Each path below is one point turned by a fixed rotation once a step. After each direction that follows a path, write how fast that rotation turns it, in degrees per step (0 if it stays still).
Each turn is a multiple of 5 degrees from 10 to 175, or 0.
Each row of a path follows its step; steps can be skipped.
Path 1:
step 0: [-2.34  1.63  1.86  2.68 -0.71 -0.96  1.58  1.00  4.12 -3.51 -1.55  1.15
  0.20 -3.22 -1.54 -1.61  0.54  4.01 -0.58 -0.91  1.49  4.59  3.07 -0.62
  1.64  0.83 -2.91 -2.48 -5.34 -0.41  2.86]
step 1: [ 2.42  2.32 -2.53  2.59  3.26  0.85 -0.81  1.62 -2.22  0.67  0.67  4.15
 -0.07 -2.50  2.48 -1.01 -3.29 -0.49 -1.55  0.17  4.20 -5.27  3.07 -0.23
 -3.11  1.21  1.60 -3.20  0.35 -2.74  1.40]
step 3: [-3.09 -1.51 -3.69 -0.27 -2.61 -0.03  3.66 -1.72 -0.63  2.21 -1.67 -0.17
  0.01  0.75 -1.47 -1.14 -3.98  2.31 -2.41  0.56 -0.74 -0.38  1.64  1.84
  6.68  1.22 -2.72 -0.55 -0.94 -3.10 -4.56]
step 4: [-2.22 -2.29 -3.13  0.33  4.94  4.22 -0.74 -1.78  0.44 -0.14  4.29  4.48
  2.55  0.75  0.89  1.90 -1.15  0.49  2.63 -3.73 -1.16  3.99 -0.41  1.28
 -1.09 -1.74 -0.88 -0.35  2.56 -3.04  1.52]
step 5: [ 1.39  3.34  0.54 -4.76 -3.76  5.95  1.05 -1.17  1.09 -0.42  0.59 -2.03
  1.57  3.85  2.20 -0.70  0.06  0.83 -0.01 -3.75  3.71 -0.64 -0.37 -2.59
 -3.06  0.12  1.49  0.70 -1.79  0.77 -2.40]
step 6: [-5.54  2.05 -1.37 -1.05  0.40  2.57  0.23  1.72 -1.68 -0.92 -1.99  1.05
 -2.93 -1.56 -3.02  3.38  0.35 -0.05  1.33  2.54  0.61 -1.57  3.61 -0.22
  0.68  2.32 -2.93  5.27 -0.95  4.91 -0.35]
step 7: [ 0.04 -1.67 -4.52  2.49  1.18  2.14  0.75 -0.12 -2.68  3.51  1.73  1.16
 -0.34  2.58 -4.10 -4.43  3.08 -0.53  1.20  5.01 -1.06 -0.39 -2.69 -0.58
 -4.16 -1.68 -0.94 -2.26 -0.67  0.05  0.42]
step 8: [-0.32 -3.42 -0.59 -2.90 -1.88  1.29  3.26  0.91  2.29 -3.67  0.86 -2.23
 -2.07 -2.68  2.77  3.44  3.75  1.70  0.05  0.66 -4.09 -1.37 -0.54 -1.74
 -1.39 -4.28  3.05 -2.91 -2.27 -0.18 -0.84]
step 9: [-1.12 -1.92 -0.81  2.05 -2.42 -2.04 -2.31  1.06 -2.45 -1.19  0.80 -2.97
  0.32 -1.20 -1.90 -0.81 -0.56 -3.68  4.58 -4.06  2.26 -4.96  4.07 -0.55
  2.07 -4.06 -0.92  2.17  0.46 -0.76 -2.50]
step 10: [ 5.02  0.19  1.61  4.01 -1.76 -1.55 -0.09 -2.78 -0.48  1.57  4.29 -0.23
 -2.82 -0.59 -2.31  4.19 -0.69  2.90  4.75  0.74 -0.29  2.62 -2.93 -0.60
 -2.21  1.19 -1.76  3.00  1.53  0.18  0.54]
Directions:
[ 0.61 -0.61 -0.78 -0.23 -0.19  0.03  0.50 -0.54 -1.68 -0.05  0.76 -1.06
  0.13 -0.50 -0.78  0.73  1.95  0.04  1.67 -0.82 -0.91 -1.13 -0.85  0.19
 -0.17 -0.19 -0.05  0.67 -0.76  1.16 -0.39]
20
[ 0.21  0.71 -0.65 -0.44 -1.61 -0.66 -0.98 -0.38 -0.35  0.04  1.24 -0.54
 -0.92  0.13  0.01  1.09  0.18 -1.50 -1.08 -0.38  1.55 -0.15  1.32  0.14
 -0.34  0.40  1.20  1.12  0.57  0.35  0.40]
95
[ 0.79 -0.81 -0.29 -0.38  0.16 -1.24  0.01  0.52  0.28  0.54  0.63  0.67
  1.04 -0.72 -0.29  1.13 -0.71 -0.27 -0.21 -1.22  0.48  0.36 -0.28  0.20
 -0.18  2.09 -0.71 -1.25  0.06 -0.02 -2.01]
40
[ 0.63  0.56 -0.72  0.74  0.18 -0.83  1.43 -0.41  1.11 -1.18 -0.26 -0.01
  0.90  1.69 -0.32  1.37 -0.54 -0.89  0.76 -0.58  0.05  0.36 -0.52 -0.01
  0.86 -1.34  0.19  1.01  0.47 -0.98 -0.57]
65
[-0.11 -1.11 -0.44  0.07  0.87  0.41 -0.12  0.22 -0.29  1.46  0.05 -0.21
  1.29 -1.10 -0.71 -0.01 -1.66 -1.79  0.39  0.08  0.14  0.04 -0.64 -1.56
 -0.16 -0.21  0.50  0.91 -0.14 -0.03  1.55]
135
[-1.21 -0.20  0.88  0.78  0.85  0.23  0.84 -0.70 -1.02 -0.95  0.70  0.35
 -0.64 -0.85  0.11 -0.39  0.43 -1.22  0.05  0.42  1.75  0.02  0.07 -0.64
  2.31  0.14 -0.59 -0.29 -0.14  0.30 -0.82]
125
[ 1.53  0.10  0.85 -0.07  0.48  1.44  0.42 -0.11  0.67 -0.10  0.77 -0.67
  0.45 -0.72 -1.09 -0.05  1.11  0.46 -2.07 -0.09  0.10  0.00 -0.80 -0.93
 -0.17 -0.60  0.13  0.15  1.91 -0.05 -0.55]
125
Path 2:
step 0: [-1.21  0.71  0.44  1.83 -0.69 -1.53 -1.71  2.43 -0.22 -0.09 -0.66 -1.88
  0.49 -2.25 -1.28  3.45 -2.78 -0.64 -0.55  1.07 -1.70  1.56  5.07  1.13
  0.39  2.93  4.06 -3.70  4.75  0.20  0.26]
step 1: [ 2.23  0.88 -1.81 -0.15 -1.23  3.88  3.19  1.26  2.79  0.36  2.79  1.92
 -1.75  2.60 -3.14  1.95 -2.27  3.96  0.78  2.02  0.17 -2.48  1.75  3.42
 -0.75 -1.32 -0.70  0.64 -1.30  1.43 -2.62]
step 2: [-0.65  2.92 -0.37 -3.52  4.85 -2.18  0.07 -0.89 -1.87 -0.34  3.03 -0.21
 -0.65  0.70 -1.03  3.08  2.74 -0.25 -0.51  1.44 -2.11 -1.20  2.53 -2.49
  1.54  2.44  1.25  2.37  4.28  1.26  0.93]
step 3: [-2.91 -1.38  0.32  3.97 -0.02  3.84  1.23  3.00  1.74  1.27  1.96  1.01
  1.77 -0.09 -1.10  5.28 -0.55 -1.02  0.89 -1.28  1.18  1.34  3.30 -2.45
  0.83  1.67  0.04 -3.22 -2.30  1.61 -2.48]
step 4: [-0.13  2.17 -2.33  1.47  1.69  1.44  2.66  0.32 -1.01 -2.80 -2.16  1.06
 -1.02  3.53 -2.65  0.28  0.02  0.51  0.86 -1.70  3.10 -1.88  2.24  2.34
 -0.72 -0.42  1.39  4.69  2.89  3.11  2.70]
step 5: [ 2.32  1.13  0.78 -0.76 -1.43 -1.92 -1.77  2.33  1.54 -0.60  1.26 -2.19
  1.92 -2.70 -2.54  5.03 -1.37  0.70 -0.45 -1.53 -1.57 -1.65  1.68 -1.53
  1.24  1.58  3.30 -3.87  4.69  0.84 -0.04]
step 6: [ 0.26  0.88 -1.40  2.77 -0.08  4.67 -0.83  2.42  0.70  3.28  2.12  3.33
 -2.32  2.38 -0.85  1.76 -0.76  3.55  0.46  4.42  0.64 -0.58  3.11  3.18
  0.11  0.80 -0.90  0.57  0.46  0.51 -1.35]
step 7: [-1.73  2.65 -0.84 -2.47  3.20 -2.86  6.22 -1.75 -2.20 -2.77  1.60 -0.20
 -0.68 -0.31 -1.86  2.89  0.06 -0.06  2.04  0.52 -2.63 -1.68  2.67 -1.53
  0.93  1.43  1.30  1.61  2.79  0.33 -1.15]
step 9: [-1.98  0.03 -3.26  3.45  1.77  0.82  1.56  3.00 -1.57 -3.30 -1.24  1.12
 -2.76  3.84 -2.45  0.40 -1.58  1.82 -1.47 -0.03  2.49  0.66  2.31 -0.28
  1.38  0.85  3.73  2.42  2.59  0.54  1.99]
step 10: [ 2.34  3.30 -0.68 -0.53 -2.35 -1.56 -0.36  0.00  3.34 -0.91  2.31 -1.40
  0.79 -1.97 -0.89  5.90 -2.28  0.01  4.33 -1.44 -0.04 -2.07  0.42  0.08
 -0.23  0.52  1.31 -0.61  3.45  2.40 -1.30]
Directions:
[-0.85 -0.33  0.06  0.28  0.80  1.56  0.09  0.90 -0.76 -0.26 -0.11  0.09
 -0.04  0.19 -1.93 -0.72 -1.50  0.48 -0.72  0.71  0.71 -0.41 -1.68  0.03
 -1.03  0.38 -1.22  0.62  0.13 -0.23 -0.83]
140
[-0.30 -0.83  0.02 -0.75 -0.13  0.62  1.72  0.54 -0.25 -0.75  0.17 -0.02
 -0.05 -0.13  0.09  0.26 -1.04  1.19  0.44 -0.57 -0.93 -0.17 -0.61 -1.58
  0.63 -0.69  0.43 -2.20  0.08 -0.90  1.20]
160
[-0.35 -0.52 -0.25  0.35 -0.76  1.10  0.88  0.19  0.27  0.46 -0.44  1.79
 -0.04  1.22  0.43 -0.66  0.36  0.31 -1.40  0.46  0.57 -0.59  0.11  0.89
  1.54 -1.48  1.19  0.03 -0.96  0.42 -0.85]
140
[-1.00  0.46 -1.04 -0.74  0.99  0.81  0.21 -0.31  1.63 -0.15  0.47 -0.87
 -1.30  0.59 -0.17 -0.31  0.50 -0.82 -0.64 -0.36 -0.48  1.12 -0.31 -1.77
 -0.37  0.31  0.85  0.45 -1.43  0.82 -0.37]
65
[-1.35  0.06  0.79  0.75  0.82  0.98  1.61 -0.68 -0.95  0.79 -1.10  0.66
  0.78 -0.88  0.05 -0.44  1.76 -1.02  0.84 -0.70 -0.03 -0.50  0.78 -0.86
 -0.16  0.62 -0.81 -0.18 -0.21 -0.05 -0.35]
80
[ 0.93  1.12  0.88 -1.86 -0.97  0.37  0.56 -0.25 -1.27  0.97 -0.20 -0.39
  0.69  0.75  0.88  0.04 -0.57 -0.50 -0.42 -0.34  0.57  0.07 -0.80 -1.33
 -0.20 -0.05  0.50  0.43  1.35  1.18 -0.98]
130
[ 0.96  0.36  1.57  0.32  0.57  1.48 -0.74 -1.24  1.14 -0.79 -0.75  0.00
  0.84  0.16  0.62  0.75 -1.12  0.02  0.26  0.01 -0.11 -0.02 -0.34  0.37
  0.84  1.75  0.47 -0.77 -1.00 -0.49 -0.90]
145
[ 0.55  0.04 -0.77 -0.25  0.17  1.21 -0.20  1.42 -0.03  0.40 -0.30  0.02
  0.45  1.98  0.52  0.42  1.07 -1.29  1.35  0.22 -1.51 -0.28 -1.25  1.17
 -0.74  0.13 -0.02 -0.24  0.17 -0.33  0.73]
155
